The rows below come in pairs that one turn or mirror swaps. Which row does each named row swap with?
Sus: [-22   3  -8   0  -4  19  -4   2  -7 -27   6 -19 -11 -27   3  16  26  -9
  38]
Fefav: [ -8  -3 -17  23  49  -9  -4  17  10  -9  -5  16  -1  -7  10 -11 -27   9
  -2]
gaka: [ -3 -24   0 -23   0  -2   9   2   0   5 -16  19 -26  -9   6   8  12 -13
 -23]
tagu: [  8 -12  24   0 -15  -3  34  20   4   8 -12 -10 -22 -10  -4  24  -2  -3
  -9]
Badet: [-18 -25 -19   0  26  -8  19  19  -7  25   2 -11  11   1  24  20 -19  22
   6]
Reni: [ 18  -9   6   8  -7  -1  -1   6   4 -20  30  19 -15 -19   6  19 -18  -7
  53]
lotu: [ 38   0 -12  -1  18  10 -20 -10 -26 -19  26  -2  -9  -6  27  21  -8  -9
  16]
Putu: [ -8   5 -27  -9  25   2  27  27 -16 -14 -12 -15  18 -23  25  14   5  -1
  20]
Sitis: [ 13 -24  10  28  31  10  19   5 -18   2   8 -18  13  -3  -5   5 -10 -42
  12]
Subuk: [ 19 -23 -13   9  19  -1  38  36 -11   6   9  -4 -10 -32  15   5 -19  18
  -8]
Sopa: [ 12   2   3  27 -16  33   1 -14   9   8   2  -3   7 -19 -23  28   7  -4
  18]
nubo: [ -4 -36   6  19  17  -2  14  20 -11 -11   1  -4   8   0  22 -40 -15  23
  16]
Zirag: [-14  10  -3  18   3 -13 -17 -13  17  -3  10   5   3  -3  26  26 -16   1
 -13]
Sut: [ -4 -25 -33  25  17  13   0  -6   5  12  -6  -1 -37   1  12  23  -6 -23
  -4]
zuke: [  0   0   2  -3  -2 -20  14 -27  -8 -31   8  25  22 -13   9  -4   0 -14
  15]
fizir: [ 17 -42 -27  14  -1   6   6  -6 -26  10   5  -6 -16  -5 -22  -7  13  13
  38]
Dosuv: [ 12  -9 -40 -11  -5  22  -4   7   8 -26 -14  -2  13 -14  25  16   3  30
   0]
vis: [ 12   1   0  -1   0 -13   0 -20 -24  -8  -1  28  -4 -11  23  27   2 -17
  38]
zume: [ 22 -12  22  42   2  -7   7 -16  -2 -30  25   9  10 -14   3   4   5  -3
  29]
nomis: [ 14  -5   9  -7   3 -14   9  15 -32 -32   2  13   8  10  12  -3  -5  21
  39]
figif: [-11 -18   0  -7 -10   3   8  -8  19 -44   3 -15  -4 -12  -1  -9  -7  16
  44]
vivu: [-30 -13 -17  14   4  10   6  35 -15   4  14  -2   0   9  10 -18  -2  -1
 -13]
tepi: [ 21 -23  -6   7   5  20 -21  -3   6 -10  21  -8  -4  22   1   4   5 -38
  12]
fuzo: [ 36 -42 -10  30   3  15  26  18  -6  -7  -3   7 -15 -10   7  -4  14  18
 -14]
Dud: [ -7  -4   1 -25   2 -13  13 -14 -15 -30   4  12  33 -18   5 -10   2   3
  19]
raf: [ 23 -51  -5  31  16  12  17  23 -17   0  -8  -6 -10  -6  15 -16   5  28
   3]
rimil: [ -6  -8 -42  22  15   3   8 -16 -16 -23  14 -17  27 -14  10   2 -17   4
  38]
Bosit: [ -5 -19  -9 -14   1  14  -6   2  14  -2   4  -1   2  -1  14  43  -7  -5
  51]
noz: [  1  -8 -21   4   3  17   2  -1  39 -20 -13   0  -8 -35 -18   9  -6  13
  31]
kepo: [  4   5   1  20  15   4 -11  -9 -13 -10 -10  17  30  -9  -1  -4 -42   8
  22]
sud: [ 14   5  -1  -3   7  -5 -21  11 -11 -29  10  -2  13  12  35 -19 -21   3
   2]
Zudi: [ -7 -13 -44  17   9  11  16 -16  -8 -23   9 -14  33 -11   5  -3 -19   6
  34]
Rim: [ 16  -4 -20  30  33  18  -5  13 -37   6  -4  14  13   6   8  -2   1  20
  -2]
teb: [  8 -19   1  11   5  17   8  21 -31 -39   4  -1   0 -10  -2 -21 -19 -34
  20]
sef: [ 11 -13   5  27   6 -16  -5 -35   9   0   7 -24  19  -6   9 -20 -17   4
  27]
dova: [ -1 -28 -38  23   6  20   2   2   9  15  -4  -7 -30   0   8  24 -10 -24
  -6]
Pigit: [ 13 -25  32  40  -2   7   2 -10   8 -16  14  -8   1 -15   2   7  -2 -12
  41]
kugo: [ 16 -14 -11   8   5  24  -3  -3   1  13 -41   4 -23 -29  -8  21 -13  14
   0]
busu: [ 13 -21 -20  -6 -15   5  44  12 -14  18 -11  12  19 -14  11   7 -10   4
 -13]
vaput: [-20  -4 -19   1 -21 -10  -2  13  13  16  10  19 -19   7   2  13  -5 -10
  24]
Pivit: [ 28 -14 -21   3 -18  11  16  -3  -5  16  31 -20   3 -17   1   9 -19  13
 -20]
Kas: [ 38 -38 -18   6  16  23  -6   2   8   2 -29 -17 -18   2  21 -10   2  -2
   4]
pemel: [-14 -26   4   7  30  -6  13  22   6 -12  -9 -10 -30   4  22 -10 -14   1
 -19]
lak: [ 12 -22 -26  10  17  -5  13 -12 -22   3  16 -42   9 -14  -1  -8  19  21
  -1]
nika: [ 11 -15 -18  10   4  -9   8 -10 -13   2  14 -47  -5 -10   1  -4  26  23
  -7]
Bel: [ 23 -15  -2   5   2  16 -19   6   2 -23  22 -15   5  27   9  -3   7 -30
   7]
Gaded: [  1 -32  27  14  -1  15   5  -3  20 -11 -12 -16 -33 -25  10   5   9  -9
  34]
Pelos: [ -6 -24  -6  19 -12  -7  16  -1 -29  -1   2 -14 -40 -33 -18 -12  -1   2
   7]
doda: [  8  11  20  22  -4  16  14   9  17 -13 -32   4 -11 -16  -1  23 -14 -14
   2]
genil: [ 13  -3  -4  -8 -24   2  -2  -6  15  -1  -7 -33 -25 -28  11  11   6  17
  -8]
Zalo: [ 11 -27 -20 -13  -3   1  27  -2  -4  -4 -22  22 -17 -15  11   2  17  -2
 -25]
kesa: [  5   4 -13  20   2  -8   6   8 -20 -18 -22  21   2  -2   4 -15 -14  43
  20]

Reni is swapped with Subuk
tepi is swapped with lak
Putu is swapped with vaput
lotu is swapped with Pivit
sud is swapped with genil
raf is swapped with Pigit
Bosit is swapped with Badet

The rows below come in pairs that one turn or mirror swaps. Which row does each named row swap with?
buk: [-12  -6  13   7 -16  29  -8   6  20  13 -12 -12   7 -33   0  28  -4 -10
   1  11]
rar: [ -9  -3   4  27   9   5  -7   9   0  31   9 -17  14  -6  17 -22   0   9
 -17 -18]
mul: [-11 -13  17   9 -19  23  11   7  25  11   0   6  10 -38   0  13  -3 -12
 -15   5]
kobem: [-25  24 -23 -18  -9  28 -30   8 -12  -3  15  27   2 -25   3 -15   7   5
   9  16]
pazat: [-17  -3   6  21   8   6 -10   9 -11  33  13 -13  14  -9  15 -25  -6   8
 -13 -14]
gamu: [ -4 -13  19   2 -15  14  11   8  18   7  -1   2  16 -49   9   0  13  -7
 -24  -4]
vofom: [-19  25 -19 -25  -8  26 -24   9 -10  -4  18  31   2 -27   5 -11  12   7
  17  21]
levez: [-21  32 -22 -17 -11  27 -24   9  -4 -10  21  32   3 -24   2 -15   6   7
   6  24]
vimi: [  7  53  -8  15   7  -4 -18  -5 -19 -36   2   2  -4  -4  19 -16  37 -18
   8  -7]
pib: [ 11  53  -6  13   9  -2 -21  -3 -20 -33   9   4  -6  -8  13 -18  35 -13
  16  -3]
Famo: [  5  23   4  15  10 -32 -33  23   3 -12  -5  19   8 -22  -6  15  20 -25
  12  31]
kifor: [  2  42 -22  -4 -20  30  -3  -4   4 -45   6   9   0 -26  15   2  25  13
  18 -11]
Pabe: [ 13  -5  -3  35  -6   0  14   2   6 -31  -6 -23  -6  -7  35  13  19  -5
 -12 -19]
fopap: [ 11  33  -6  11   3   3 -37  -5 -16 -43  -2   9 -11  15  16  -3  15  -2
  21  15]
zis: [ 13  -6   4  40  -1   2  14   5   1 -30 -10 -25  -4  -8  30   7  21  -5
 -13 -14]
Vol: [ -3 -19  -5  18  -5 -19  -2  23  22 -14  21  10  42   4  17  -7 -10  14
   2   4]
saf: [ 10  16 -12  13 -20  23   8  -4   9 -49  -7  -9  -3 -11  34  18   8  15
  16 -17]
bon: [  5  34  10  13  -4 -22 -33   9  18 -15   4  22  37 -15  -9   8   8  -6
  34  14]
poraf: [ -9  31 -27 -22 -17  31 -27  -2   2 -20  15  30   4 -30  10  -9  16   7
  18  13]
Dati: [ -2 -26   6  23 -11 -15  -6  17  17 -17  13  17  27  14  20  -4 -11  11
  -4  10]
pupev: [ 10  -3  -5  31  -9  10  15   1   7 -33  -4 -25  -5 -12  34  15  14   2
 -10 -20]
dun: [ -8  48 -32  15   7  -8 -22  20   1 -13  12   6  24 -14  18 -12  14  27
  35  -4]
sido: [  7 -16   8  34   9 -21   0  20  -3 -18   1 -13  -4 -12  16   4  12 -25
 -18  14]
Tebem: [ 14 -10   2  33  -1   3  21   6   7 -33  -3 -23  -5  -9  32  12  13  -1
 -11 -16]
mepub: [  8  37   3  20   9 -10  -1   3 -10 -13  14   2   7 -30  13 -28  43 -19
 -14 -22]
kod: [  9  39   7  17  -5 -21 -24   5  23 -14  -6  16  39 -20  -2  12   4  -2
  40   6]
risa: [ -3 -18  19   5 -15  21  10   6  20   9   1   6   9 -46   5   4   9  -8
 -17  -7]
rafaf: [  0 -25   1  18 -10 -18  -7  20  20 -12  16  15  36   8  20 -12 -10  11
  -1   6]
sofe: [  5  55  -9  14   7   0 -18  -6 -20 -28   9   1  -3 -11  15 -20  40 -18
   6 -11]
kagin: [-10 -19  21  -1 -17  22   7  10  15  18   0   2  11 -38   4  12   3  -9
  -7   4]
ret: [  4   9  14  18  -8   6  24   5   9 -12  10  -1  14 -40  10 -15  36 -10
 -24 -29]
vipir: [ -4  45 -24  15   6  23 -37   5   3   1 -11  -8   1 -18   7  17  -2  13
  36   3]
megaf: [-14 -17  17   5 -20  23  -1   7  15  17  -4   1   8 -40  -2  14  -1 -11
 -11   1]
Bepe: [ -2  52 -27  17   7  -5 -34  10   0  -3  12  -7  19 -16  19  -2   8  23
  36 -10]
Dul: [  5  29   6  11   4 -20 -37  15  14 -16  -3  27  31 -17  -5   9   8 -10
  33  19]
vogas: [ -9   1  15   0 -18  11  19   3  26   7   4   3  11 -48  19  -3  22 -11
 -24 -16]
Repub: [ 16 -17   4  35  15 -14   3  15  -1 -16  -3 -16   0  -7  18   1  16 -24
 -18   5]
Ritum: [-10  32 -19  10  -1  21 -32   3   0   8  -7  -8   2 -27   3  23  -6  12
  38   6]
zav: [-11  32 -22 -21 -14  30 -23   7  -6 -18  13  32   2 -32   8 -16  12   9
  15  13]
Rufo: [  8  46 -15  23  10   3 -24  -6 -19 -37   4   5  -8  -1  18 -12  37 -10
  12  -5]
Voz: [-14  43 -25 -22 -22  27 -11  -1   8 -22  10  26   2 -31  22  -6  20   8
  16   1]
gukuv: [ -4  -8  -9  19  -2 -25  -1  18  19  -9  24  13  39   3  22 -18  -4  22
   0  -7]
savik: [ -4 -22  -1  11  -9  -1  -8   7   7 -25   9  16  16  28  26  -4 -12   2
   1  13]
Ruzu: [  5  28  -4  10   1   5 -31  -6 -18 -42   2  12  -9  17  18   1   7 -13
  22  19]
tobo: [-29  20 -18 -12   1  21 -33  10 -15   7  25  17   5 -17   5 -25  10   6
  -6  15]
dig: [  2   6  11  33   3  -5   0   6  16  15   3 -25  34 -11  24  -5  -1  10
   4 -31]
Luk: [  4  32   2  14   6 -22 -35  18   8 -20  -2  30  26 -11  -5   6  11 -16
  27  28]
veze: [  3   2  24  37  -4  -8   5   2  25  10   0 -15  32 -12  17   1   5  10
   9 -31]

bon is swapped with Vol
fopap is swapped with Repub
vimi is swapped with Pabe
dun is swapped with veze
Ruzu is swapped with sido
Bepe is swapped with dig

